In each game, the first row plays the second. By how much does the first row win? 20 means about a draw, 40 a big win and 0 a big loss. Wins can go round in a circle. Each row has two weighted sums of its numbers, A and B, taken from their middle values. A row wins by its A times the other's B, less its B times the other's A.
[-58 -50   1  58  79  43 -11 -58  -1  99 115  50 -83 -99 -49   0   1   1]
[ 27   0   1 -18  -2  37  -9 -19 -51 -50 -10   0 -19   1   0   0   1   1]: 28
[ 62  49  52   9 -14 -24 -41   8  -1 -50 -50   0  -5   2 -49   0   1   1]
[ -1  15  52  -5 -24 -32  -3  29  -1 -50 -34 -49  26  20  50   0   1   1]: 15
[ 22  29   1  -5 -64 -34   8  37  -1   0 -28   0  55  54  50   0   1   1]
[-59 -49 -49 -47 -32  28  38  48  -1 -50 -76 -49  71  61   0  50  49  99]: 25
[ -6   7   1 -19 -40 -70  36  46  -1 -50 -42 -49  -3  30   0   0   1   1]
[ 31  12   1   1   2  26  19  11 -51 -50  -1   0   4  -4 -49   0  49   1]: 18
[ 16   6   1   4  -1 -23 -12  17  48   0 -11  50  -2  33   0   0 -48 -47]
[ 33  35   1 -12 -10 -41 -25  -4  48   0  12   0  17  19  50   0   1 -47]: 23
[ 20  19  52  38  16 -26 -28 -27  -1  50  45   0 -39 -38 -49 -50 -48   1]
[ 74  65  52  23 -15 -65 -24 -10  -1   0 -39 -49  -3   8   0   0 -48   1]: 20
[-124 -117  -49  -16   70   80   61   20   -1    0    7    0  -68  -49  -49
   50   97   50]
[  2  10   1   9  19 -38  -4 -11  -1 -50 -14 -49  -4   7   0   0   1   1]: 15
[  8  15  52   0 -15 -29   3  -3  48   0  20   0   0 -23   0   0   1   1]
[ 50  -4   1  -9  -9  11 -12 -23  -1   0 -12   0 -15  12 -49   0   1   1]: 21
[ 17  28  52  13   7 -23  17 -19  -1   0  -1   0  -7  18   0   0 -48 -47]
[ 18   8   1  -6 -38 -61   7   2  48   0   2  50  22  21  50   0 -48 -47]: 20
[ -33   23   52  127  127   17  -96  -93  -51   50   59    0  -85 -108 -127
  -50    1    1]
[ 16  22   1  22 -23 -19 -14  34  -1   0 -26   0  32  31   0   0 -48 -47]: 18
[  6  22   1 -14 -36 -43  10  22  -1   0 -49 -49  -9  14  50 -50   1   1]
[ 35  54  52  30  -6  -7 -27 -18  -1   0  12   0 -38  -1   0 -50   1   1]: 22
[-16 -28   1 -33 -13  -5  23   7  -1   0 -13   0  23  16  50   0   1  50]
[ 45  22   1 -22  -7  26  48  -3  -1   0   8   0  11  22   0   0   1   1]: 23
[ 12  36   1 -24 -31 -25  -5  23  -1   0   0 -49  23  33   0   0   1   1]
[-99 -83   1   9  60 106  30  22  -1   0  -5 -49 -77 -71 -49  50  97  50]: 15
[ 17  27   1  -1 -35 -53 -11  18  -1   0 -13   0  32  37   0   0 -48 -47]
[-19  23  52  46  -5  -4  -6  20  -1   0  -3 -49  -4 -13   0 -50   1   1]: 11
[ 10  12   1  12  18  11  -1  -8  48   0  48   0   5   6   0   0 -48 -47]
[-52 -49 -49 -57 -42   7  67  59  -1 -50 -96   0  34  26  50  50  97  50]: 18
[  9   9   1   5 -31  20   2 -19  -1  50  12   0  19   0   0 -50   1 -47]
[  4 -28 -49 -56 -57 -32  47  25  -1 -50 -34   0  59  41   0  50   1   1]: 32
[-41 -21 -49 -11 -12  23  39   1  -1   0   6   0 -19  -7   0  50  49   1]
[ 47  46   1 -14 -39 -24  25   8  48   0 -13 -49  24  27  50 -50 -48 -47]: 18
[ -26  -34  -49  -38  -10    2   63   33   -1 -100  -61  -49   36   23   50
   50   49   50]
[-26 -43 -49 -70 -29  20  34  38  -1   0 -19  50  77  24  50  50  49   1]: 21
[-41 -32 -49 -45  -6 -10  23  20  -1 -50 -70 -49 -11  10   0  50  49  50]
[ 12  16   1  14  -4 -47   2  22  48  50  18 -49  -2  -2   0   0 -48 -47]: 18
[-23  34 103 104  79  32 -44 -61 -51 -50 -54 -49 -53 -47 -49   0  49  50]
[ 44  20   1 -32 -22   5  38  -1  -1   0  -6  50  24  29   0   0   1   1]: 21
[ 38  39   1  19   2 -37 -27 -18  -1   0 -11   0  14  28   0   0   1 -47]
[-19  10   1  31  11   7  -4 -17  -1   0   7  50   3  -3   0   0   1   1]: 14
[-44 -58 -49 -48  -8   4  32  25  48   0  -1  50  46   3   0  50   1   1]
[-79 -64   1  43 114  69 -34 -47  -1  50  72  50 -81 -84 -49 -50  49   1]: 38
[ 46  45   1   4 -34 -49  -6  20  48   0  11 -49  17  35  50   0 -48 -47]
[ 30  18   1  -6  32 -10   2 -48 -51   0  -9  50   8  -4 -49   0   1   1]: 21
[  7   5   1  25  -9 -33  -4   3  48  50  23   0 -26  -4   0  50 -48 -47]
[  -7   35   52   87  -15 -111 -127 -102 -100   50  -10 -127  127  -21  -99
  127 -127  -96]: 12
[ 22  31  52  10 -15 -51  26   3  -1   0  -5   0  16  37   0 -50 -48   1]
[ 16  29   1  -8 -14 -28   4  32  48   0 -18 -49  32  36   0   0 -48 -47]: 21
[ 60  36  52  19  20  42  -4 -58 -51   0  -5   0 -18 -37   0   0   1   1]
[ 36  36   1  15   9 -47 -32  -2  48  50  -4  50   5  17   0   0 -48 -47]: 15
[  3  -5  52 -22 -10  -7  20  42  -1   0 -43   0   5  42   0   0   1   1]
[-23  21 103  96  81  24 -83 -75  -1  50 103  50 -73 -85 -99 -50 -48 -47]: 23
[ 13   1   1  22 -11 -42  -9  23  48   0  41  50  45  14  50   0 -48 -47]
[  25   45   52   10  -33  -45   -5   23   -1 -100  -91  -98  -26   25    0
    0   49   50]: 9
[-53 -54 -49 -52 -35   0  52  38  -1   0 -26  50  58  38  50  50   1   1]
[ 52  34  52  24  10  15 -27 -55 -51 -50 -34   0 -12  -3   0   0   1  50]: 21
[ 42   8   1  -2 -12  35 -36 -51  -1 -50   1  50  -5 -11 -49   0   1   1]
[ 14 -10 -49 -34   8  33 -12 -15  -1   0  29  50  -1   5   0  50   1   1]: 21
[ 26  10   1 -14 -25 -28 -40   3  48  50  34   0  14   7   0   0 -48 -47]
[  4  26  52   4  10   2 -20  12  -1  50  23   0 -11 -27   0   0   1 -47]: 23
[ -8  19   1  24   3  11 -23  10  48   0 -11 -49 -40   8   0   0   1   1]
[-68 -78 -49 -30   8  -8  50  20  -1   0  -7   0 -12  -4  50  50  49  50]: 21
[ 14 -28 -49 -59 -35  -9  20  47  -1   0 -24   0  76  52  50   0   1   1]
[  6  35  52  16 -13  -5 -29 -19  -1  50  14   0  10  11   0   0 -48 -47]: 23
[ 25  -6   1   4  -5 -47  17   9  -1  50  54   0 -20   2   0   0 -48 -47]
[ 24  24   1  13 -10 -14 -23  20  48  50  19   0   3   5   0 -50 -48   1]: 18
[-51 -64 -49 -32 -37 -37  41  23  -1 -50 -49 -49  17 -16   0  50  49  50]
[-42 -60 -49 -52 -19 -11  71  53  -1 -50  10   0  49   3   0  50   1   1]: 25
[ 45  14   1 -23 -13   5  -8  -9  -1 -50 -20   0  21  12   0   0   1   1]
[ 10  32   1   1 -36  -2 -37   9  48  50  23   0  14  28  50  50 -48 -47]: 19
[ 21  11   1  23  52  26 -16 -72 -51   0  16   0 -20 -26 -49   0   1   1]
[-104  -29    1   68   62   27    3    1   48    0  -30  -49  -60  -58  -49
    0    1   50]: 17
[ 55  -9   1  14  22  29 -10 -23 -51 -50 -20   0  17  -8   0   0  49   1]
[ -65  -64  -49  -71  -32  -20   46   25  -51 -100  -57    0   36   45   50
   50   49   50]: 21
[-33 -30 -49 -23  14  14  -4  -5  -1 -50   9   0  -9 -16   0   0   1   1]
[ 19  33   1  43 -34 -31 -11 -11  -1   0  -2 -49  -5   2   0   0   1   1]: 21
[ 47  37   1 -20 -17  -9   9 -29  -1   0  -4   0  52  18   0   0   1   1]
[-127 -116  -49    7   42  113   40   41   -1    0    0    0  -66  -48    0
   50   97   99]: 18
[ 36  34   1  -3 -18 -26  -4  -2  -1   0  -1   0  -6   4   0 -50 -48 -47]
[-26 -39 -49 -47 -43  -7  53  32  -1   0  10   0  14  -2   0   0  49  50]: 19
[ -69  -59   52   76  105   60  -40  -77  -51   50   67    0 -120 -102  -99
    0   49   50]
[ 33  25   1  -2 -38 -35 -19  33  48  50  -7   0  21  43   0 -50 -48 -47]: 19
[ 12   6   1  -4 -35 -37 -29   8  48   0  -2   0 -24   2  50   0 -48 -47]
[ 17  18  52  -9 -12  -4 -13 -11 -51   0 -22   0  28  -9 -49  50   1   1]: 20
[ -8 -33   1 -17  35  50  -1 -24 -51   0   0   0 -10 -29 -49   0  49  50]
[-96 -90 -49  11  67  73  44   2  -1   0  21 -49 -53 -39 -49  50  49  50]: 15
[ -9   7   1 -13 -17  21  24 -27 -51 -50 -29   0  31   3   0   0   1  50]
[-12 -43 -49 -47 -61   8  41  25 -51 -50 -48   0  58  35  50  50  49  50]: 28
[ 51  38   1 -16 -73 -58 -13  19  -1   0 -18   0  30  55  50   0 -48 -47]
[ -19    4   52  -50 -127   -8   17  127   -1   99   95   99   26  -83  -99
 -100  -96  -47]: 9
[ -46  -31    1   84   95   89  -21  -86   -1    0   52    0  -78 -105  -99
    0   49   50]
[ -3  18   1 -13 -19  14 -16  27  48  50  50   0  11   4  50   0   1 -47]: 19
[ -2 -25   1  -1  -9 -18 -31  20  48   0 -18   0  -9  -4   0   0 -48 -47]
[ -5   8  52   1 -11 -21 -22  26  -1   0  -8   0 -12  24   0   0   1   1]: 19
[-46 -43   1  50  61  29 -31 -59  -1  50  88  50 -69 -60 -49   0   1   1]
[  1  26   1   3   0   6 -11  -1  -1   0 -11   0 -12 -12   0 -50   1   1]: 24
[ -58  -54  -49  -27  -41   33   49   22   -1 -100  -94    0   15   24    0
   50   49   99]
[ -6 -28 -49 -37 -22  -4  51  21  -1   0 -27   0  25  35  50  50   1   1]: 24
[-15  36  52  52  26  25  -4 -61 -51 -50 -66 -49 -33 -49 -49   0  49  50]
[ 21  40   1 -13 -57 -30 -15  38  48   0  10   0  30  42   0   0 -48 -47]: 34
[ 16  49   1   1 -27 -51 -15  30  -1   0  -7   0  37  22  50   0 -48 -47]
[ 11  18  52  24  20 -44 -41 -25  -1  50  23 -49 -22 -13 -49   0   1   1]: 21
[ 29   8   1 -29 -65 -34  23  35  48   0 -17  50  34  44  50   0 -48 -47]
[-10  17  52 101  59  20 -37 -30 -51 -50 -70 -49 -74 -48 -49 -50  49  50]: 18
[ -79  -58   52   92  122  102  -72 -118  -51   50  102   50 -109 -127  -99
  -50   49   50]
[ 51  69 103  49  38 -48 -56 -42 -51   0  -5   0 -27 -11 -49 -50   1   1]: 25
[ -1  45  52  44   4 -40  -1  21  -1 -50 -44 -49   7   7   0   0   1   1]
[ 44  18   1 -21 -53 -19  13  29  48  50 -12 -49  57  54   0 -50 -48 -47]: 21
[ -64   -8  103  127  127    6 -127 -127  -51   50   68   50 -125 -127 -127
  -50   49    1]
[ 36  16 -49 -25 -13   2   4 -12  -1   0 -10   0  34   2  50   0   1   1]: 18
[ 29  27   1 -18 -37  16  -5 -29  -1   0  13   0  -2   4   0   0   1   1]
[ 45  37   1  -1  -1  -2  -9   4  -1  50   1   0   1   2   0 -50 -48 -47]: 18
[ 27  32   1   6 -18  -9 -29  10  -1  50  20   0   6  15  50 -50 -48 -47]
[-57 -66 -49 -54 -37   5  53  51 -51 -50 -55  50  39  18  50  50  49  50]: 21
[-36 -70 -49 -22 -21   8  51  40  -1 -50 -44   0  41  15   0   0  49  50]
[  -1   13   52   43   -3   -5    8   -6  -51  -50  -91 -127  -14    7  -49
    0   49   50]: 9
[  1  32   1 -36 -20 -38  -3   9  48   0   4   0  26  21  50   0   1 -47]
[ 27   4  52  18 -11 -53 -16  28  -1   0 -30 -49   1  13   0   0 -48   1]: 16
[-59 -42   1  57  94  71 -16 -67 -51  50  80  50 -67 -73 -49   0  49  50]
[ 12  34 103  91  68   7 -28 -60 -51 -50 -18 -49 -70 -62 -99  50  49  50]: 25
[ -31  -16   52   97   94   35  -96  -94   -1   50   93    0  -72 -104  -99
  -50    1    1]
[-127 -127  -49   36   66  127   53   55   -1  -50  -36  -98  -86  -71    0
   99  127   99]: 16
[ 47  44   1   7 -15 -41 -11  21  48   0  10   0  -7  25  50 -50 -48 -47]
[ -58  -70  -49  -47  -42    5   55   49   -1 -100  -78    0   35   25    0
   50   49   50]: 18
[-30 -14 -49 -23  -5  27  17  21  48   0 -19   0  21  14  50   0   1   1]
[ 34  37  52  29  11  19 -38 -63 -51 -50 -44 -49 -33 -34   0   0  49  50]: 24
[-13  -1 -49 -39   1  28  40  11  -1   0   8  50  31  -6   0  50   1   1]
[ 48  10   1 -14  17  -7  21  -2  -1   0  -5   0  20  24   0   0   1   1]: 18
[ 47   0   1 -37  34  -3  27 -27  -1   0  24  50  15  23   0   0   1 -47]
[ 29  17 -49 -18   6  -7  38  -4  -1   0 -13   0  19  12   0   0   1   1]: 13
[ 13  16  52  27 -16 -55  -1   7  48   0 -33   0  15  30  50   0   1 -47]
[ 28   7   1  -6  -4  26  12 -14  -1   0 -15   0   9  -5   0   0   1   1]: 19
[ 38  38   1   8  14   7 -18 -41 -51   0   8   0  28  -9   0   0   1   1]
[ 29  35   1 -10 -21 -72  12  41  48   0 -24 -49  30  48   0   0 -48   1]: 20
[-47 -64 -49 -49 -48  12  50  32  -1 -50 -32   0  34  49  50   0  49  50]
[-59 -64 -49 -41 -32  32  62  42  -1 -50 -78   0   9  23   0  50  49  50]: 24
[ -5  30  52   8  16 -26 -15  11  -1   0 -18 -49 -10   0   0   0   1   1]
[  3  18   1  -9   4  26  17 -41 -51   0  19   0  15   3   0   0   1   1]: 28
[ 44  34   1   7  -9 -38 -30   7  48   0  25  50  36   8   0 -50 -48 -47]
[ 23  49  52  41   5 -29 -36 -24  -1  50   9   0  -9  -3   0   0 -48 -47]: 17
[-30 -56   1 -21 -22   5  31  17  -1 -50 -31 -49  14  16   0   0  49  50]
[-40 -49 -49 -15   5  57  48  26  -1   0   2   0  25   0   0   0   1   1]: 20
[ 37 -22   1  -9  17   8  10 -29  -1   0 -10   0   0   4   0   0   1   1]
[-14 -51 -49 -34  -9  21  21   4  -1   0  43  50  27   5  50   0   1   1]: 26
[ -86  -41    1   84   99  116  -50  -92  -51   50   71    0 -100 -127 -127
   50   49   50]
[ 30  34   1  -6 -15 -41 -13  24  48  50   9   0 -14  24  50   0 -48 -47]: 14
[ 22  30  52 -20   4  -6 -16  14  48   0 -32   0  14   8   0   0   1   1]
[-13  27   1   7 -11 -13  -7  25  -1   0  -7   0   4   7   0   0   1   1]: 18
[ 37  37   1 -27 -37 -66 -16  34  48  50  12   0  26  30   0 -50 -48 -47]
[  9   4  52  22  -4   0 -25 -13  48  50   6   0 -23   4   0 -50 -48 -47]: 20
[ 10  19   1  -7 -26 -41 -20  27  -1  50  20  50  18  25   0   0 -48 -47]
[  1  -2   1   4  -7 -28  22  33  -1   0 -21   0   8  26   0   0   1   1]: 22
[ 38  23 -49 -17   9  27   7 -30  -1   0  16  50  -2   2   0   0   1   1]
[ 37  44  52  53  30  13 -24 -34  -1  50  36   0  -5 -25   0 -50 -48 -47]: 20
[ 16 -14   1 -20  17  17 -25   3 -51   0  23   0  17  -3   0   0   1   1]
[ -35  -17  -49  -49   62   47 -127   21  127  -50    5  127  -53   -4    0
  -50  -96    1]: 3
[-11  19   1 -13 -11 -23  19  37  -1  50  -1   0  -1  23   0   0   1   1]
[ 21  25   1  10  25  12  -6 -29 -51 -50   0   0   9  -8   0   0   1   1]: 20
[ 34  37   1   2 -31 -62 -21  -8  48  50   0   0  23  21   0   0 -48 -47]
[ 19   1   1 -11 -32 -30 -12 -13  48   0 -14   0  13  36  50   0   1   1]: 19
[ 37  46   1 -17 -18 -33  -6  30  48   0  -1   0  45  26   0   0   1 -47]
[ -1  28   1  -1 -12 -16 -13   1  48  50   8   0  25  17  50   0   1 -47]: 19
[ -8 -40 -49 -46 -49   1  20  35  -1   0 -51   0  22  29  50   0   1  50]
[ 24  36  52   5   8 -32 -11  11  -1  50  44  50  15   6  50   0 -48 -47]: 20
[ 40  28   1   9  28  31  -5 -61 -51   0  -1   0  12  -6 -49   0  49   1]
[-38 -36   1  65  86 125 -69 -69 -51  50  73   0 -75 -85 -99 -50  49  50]: 16
[ 27  49   1  30  29   3  -1 -63 -51 -50 -10   0  -6 -22   0   0   1  50]
[-31  15  52  70  52  17 -25 -60 -51 -50  -7 -98 -46 -80 -49   0  49  50]: 20
[ 16  34   1  18   2  12 -19 -10  -1   0 -24   0 -12 -13 -49   0   1   1]
[ 41   8   1 -21 -41 -43 -14  38  48   0 -12  50  42  33  50   0 -48 -47]: 29
[ 22  24   1  18  -9 -26  -3   9  48  50  28  50  -2  19   0 -50   1 -47]
[-24 -24   1   8  -3 -24 -16  21  48   0   5 -49   7 -14   0   0   1   1]: 26
[ -31  -46  -49  -73  -57   12   60   47  -51 -100  -63  -49   40   38   50
   50   49   50]
[  7 -10  52  23  22 -24 -28  31  -1  50  17 -49 -28  -9   0   0   1   1]: 15
[ 18  37   1   5 -32 -38   3  16  -1   0 -20 -49  18  55   0   0   1 -47]
[ -22   26  103  127  127   24  -96  -97   -1   50   84   50  -94 -117 -127
  -50    1    1]: 20
[ 11 -57 -49 -49 -15   8  29  11  48  50  16  50  23  38  50  50   1   1]
[ 23  24   1  -8 -21 -42 -13  21  -1   0   1   0  10  20  50   0 -48 -47]: 21
[ 23  41  52  26 -20 -34  -6  -9  -1   0  44  50  26  16   0   0 -48 -47]
[-31 -62 -49 -41 -38  11  39  25  48   0   9  50  21  30  50  50   1   1]: 21
[ -1   0   1   3 -15 -15  26  17  48   0  23   0   2   6   0 -50 -48 -47]
[ 15  33   1  16 -13 -35  -7  21  48   0 -26  50  -8  19   0 -50   1 -47]: 21
[-127 -124  -49  -14   25   74   77    9   -1  -50    0  -49  -59    3    0
   50   97   99]
[ 27  34   1   7   4   1  -3  18  -1  50  34   0  18  -7   0   0 -48 -47]: 17
[-23 -46 -49 -57 -38  -8  16  45  48   0 -24   0  30  53  50   0  49   1]
[ 10  11  52  24  27  16 -26 -22  -1  50  51   0 -44 -22   0   0 -48   1]: 26
[ -32  -70 -100  -44  -20  -11   28   43   48    0    4    0  -19   34    0
   50   49    1]
[-11  -8 -49 -35 -23  26  43  34  48   0   0  50  36  34   0   0   1   1]: 13
[ 20  -9   1  29  33  19  -1 -36 -51   0   6  50 -32 -28 -49   0   1   1]
[ -4  -7   1 -33 -26  -7  30  24  -1 -50 -78   0  -7  17  50  50  49  50]: 20
[ -1  15   1   9  -5 -38   3  38  48  50  15   0   2  25   0   0   1   1]
[-31 -58 -49 -35 -11  27  48  36  -1   0 -16   0  25  30   0  50  49  50]: 22
[ -26   10  103 -127   13  127  -33  127 -127 -100   58  -49  -54  124  -49
   50  -96  -47]
[-29 -36 -49 -44 -22  24  33  29  -1 -50 -49   0  52   9  50  50  49   1]: 12
[ 14  26   1   0 -11  -2   3  11  48  50  24   0  -3  -1   0   0 -48 -47]
[  8  25   1   1 -44 -87  15  32  48   0 -33   0  47  31   0   0   1   1]: 18
[-18 -28 -49 -33 -26   4  23  16  -1  50   8  50  46  30   0   0   1   1]
[ 36  -2   1 -29   5  -9  18 -16  -1   0  17  50   2  -9   0   0   1   1]: 21
[  4 -17   1  -1 -43 -35 -27   7  48  50 -24   0  14  28  50 -50 -48 -47]
[-13 -37 -49 -41 -28 -50  77  50  -1 -50 -74   0  19  31  50  50  49  50]: 22
[-33 -26 -49 -80 -33 -21  33  51  -1 -50 -71   0  49  31  50   0  49  50]
[ -5  14   1   4 -12 -23 -34  16  48   0 -15  50  15  -7   0   0   1   1]: 16
[ 27  24   1   3 -32  -1  -3  -4  48  50  13   0  -8  31  50   0 -48 -47]
[ 29  31  52   2 -14 -47   1  27  48   0 -39   0 -14  13   0 -50   1   1]: 22
[ 29  -7   1 -44 -17  32  11 -20  -1   0 -22   0  47   7  50   0   1   1]
[ 29  -2   1 -21 -14  -6  17  -6 -51   0  -9   0 -22  -7   0   0   1   1]: 23
[-91 -99 -49 -43  -3  65  64  22  -1   0 -23   0  14  -7   0  50  49  50]
[-49 -36   1  61  77  48 -18 -28 -51  50  65  50 -78 -68 -49   0  49  50]: 22
[ -9 -22 -49 -27 -13  18  43  13  -1  50  26  50  -9  17  50  50   1   1]
[ -2  24  52  18 -11 -12  -6  -6  -1   0  11  50  -7  -4   0   0 -48   1]: 25
[ 24   2  52  20 -12 -17   2   6  -1   0  20 -49   4   6 -49 -50 -48   1]
[-18  -7  52  74  61  19 -77 -79  -1  50  60   0 -69 -79 -99 -50   1   1]: 19
[ 29  19   1  -5 -13 -50 -15   7  -1   0  21   0  23   8   0   0 -48 -47]
[ 29  24   1 -12  10   7 -11 -14  -1   0  43  50  -9  13   0   0   1   1]: 21
[-21  43 103  92  60  46 -73 -53 -51 -50 -93 -49 -60 -31 -49   0  49  50]
[ 12  22   1  26 -22 -46  21  14  -1   0 -22   0  10  26   0   0   1   1]: 32
[ 13  -9   1 -18   9  11   8 -57 -51   0  -1   0 -17   5   0  50   1   1]
[ 15 -10   1   2  22  14 -44 -56 -51 -50  -2   0 -20 -30   0   0  49  50]: 22
[ 22  10   1  -8 -24 -30  -2  29  48  50  33  50   9  16   0 -50 -48 -47]
[  1 -10 -49 -37 -14 -24  55  46  -1   0  23  50  69  19  50   0   1   1]: 23
[ 28  -2   1 -34 -16 -18  32  12  -1   0 -44   0  25  21   0   0   1   1]
[ 25 -20   1 -11  34  34 -11 -31 -51   0  23   0   2 -25   0   0   1   1]: 27
[ 32  10   1 -31  13  10   8  -7 -51 -50 -31 -49  36  -3   0 -50   1   1]
[ -65  -40    1   55   89   57  -26  -68  -51   50  100   50  -59 -104  -49
    0    1    1]: 25
[  9  17  52  38  -1  18  -5   4  -1   0 -28   0  14 -17   0   0   1   1]
[  7  29   1   0 -35 -33  18   6  48   0 -21  50  23  37  50   0   1 -47]: 21
[  4   2   1  -4 -15   4   8  -5  48  50   3   0  15  31   0  50 -48 -47]
[-36 -64 -49 -40 -25  22  22  32  -1   0  20   0  18  16   0  50   1   1]: 20
[ -37   13  103  127  127   30  -98 -118  -51   50   92  -49 -104 -109  -99
  -50    1    1]
[ -83  -34    1   76  111   50   -6  -91  -51   50   41   50 -105 -123  -99
    0   49   50]: 18
[ 31  17   1   5  17  20 -18 -53  -1   0  16   0   1 -29   0   0   1   1]
[-22 -15 -49 -44 -42 -18  44  53 -51 -50 -71 -49  45  41   0  50  49  50]: 22
[-37  -7 -49 -43 -26  -1  55  50  48 -50 -37  50  36  28  50   0   1  50]
[ 30  -7   1  -6  -3   0 -11 -11 -51 -50 -31   0   8  11   0  50   1  50]: 20
[ 25  -2   1 -18   9  32 -36 -29 -51   0  49  50 -20 -32   0   0   1   1]
[ 22   3   1  21  39   8 -14 -36 -51   0   1   0  -5 -31 -49   0   1   1]: 16
[-39 -60 -49  -9  -3  37  32 -16  -1   0  -6   0 -24 -26   0  50  49  50]
[ 31  17   1 -21 -49 -11  10  18  48   0  -2   0  56  44   0   0 -48 -47]: 21
[-109  -94  -49    6   42   62   63   25   -1    0  -23  -49  -37  -27    0
   50   49   99]
[-31 -25 -49 -60 -44   8  37  41  -1 -50 -90 -49  63  52   0  50  49  50]: 15
[ -48  -55  -49  -44  -16   34   73   38  -51 -100  -78  -49   61   18    0
   50   97   99]
[-36  -5   1  11  58  36  13 -43  -1  50  65  50 -44 -51 -49 -50   1   1]: 17
[ 30  21   1  -2  -7 -17  25  38  -1   0  -1   0   2  -1  50   0 -48 -47]
[ 71 104  52  44   8 -48 -47 -44 -51 -50   4   0 -34  -5   0 -50   1   1]: 22
[ 18  25  52  23  -6 -18  -3  18  48  50  24   0  -2  29  50   0 -48 -47]
[-12   8   1   9 -10 -12   0   8  48   0   7 -49 -14 -18   0   0   1   1]: 20
[ 16  33   1  -8 -35 -51 -39  24  48   0   6 -49  -2  37  50   0 -48 -47]
[ 51  39   1 -24 -17  -7  -4 -15  -1 -50 -18   0  -4  15   0   0   1   1]: 20
[ 34  32   1 -23 -25 -25   4  10  -1   0   9  50  49  12  50   0   1   1]
[-23 -35 -49 -58 -44  -2  29  31  48 -50 -49 -49  51  38   0   0  49  50]: 22
[ -65  -55    1   64   97   48  -36  -58   -1   50   33   50  -70 -125  -49
    0   49   50]
[ 15  50  52  -2 -45 -63  12  47  -1 -50 -51 -49  33  57  50   0   1   1]: 20
[ 32  22   1 -24 -11  23  -9 -21 -51   0 -17  50  11  -7   0  50   1   1]
[ 25  40  52  -3  11 -36 -16  28  48   0  -1   0  19  19   0   0 -48 -47]: 17
[ 43  39  52  40  16 -12 -22 -12  48  50  29   0 -25 -28 -49 -50   1 -47]
[ 27  29  52   2 -18 -34 -41  14  48   0  20  50  17  22   0   0 -48 -47]: 21
[ 16  14  52  10  10 -58 -37  11  48  50  23   0  -4   9   0 -50 -48 -47]
[  8  43   1  16  -2 -40   4 -19  -1   0  -9   0 -22   3   0   0   1   1]: 19
[-12 -26 -49 -54 -55  -1   5  43  -1 -50 -40  50  59  51  50   0   1   1]
[-90 -93   1  -9  28  85  57  -5 -51 -50 -89 -98 -18 -13 -49  50  97  99]: 17
[ 46  58  52  32  30 -23 -43 -47 -51   0  -4   0   0  -6   0 -50   1 -47]
[-60 -61 -49 -47 -33  23  76  24  -1 -50 -64 -49  28  25  50  50  49  99]: 19
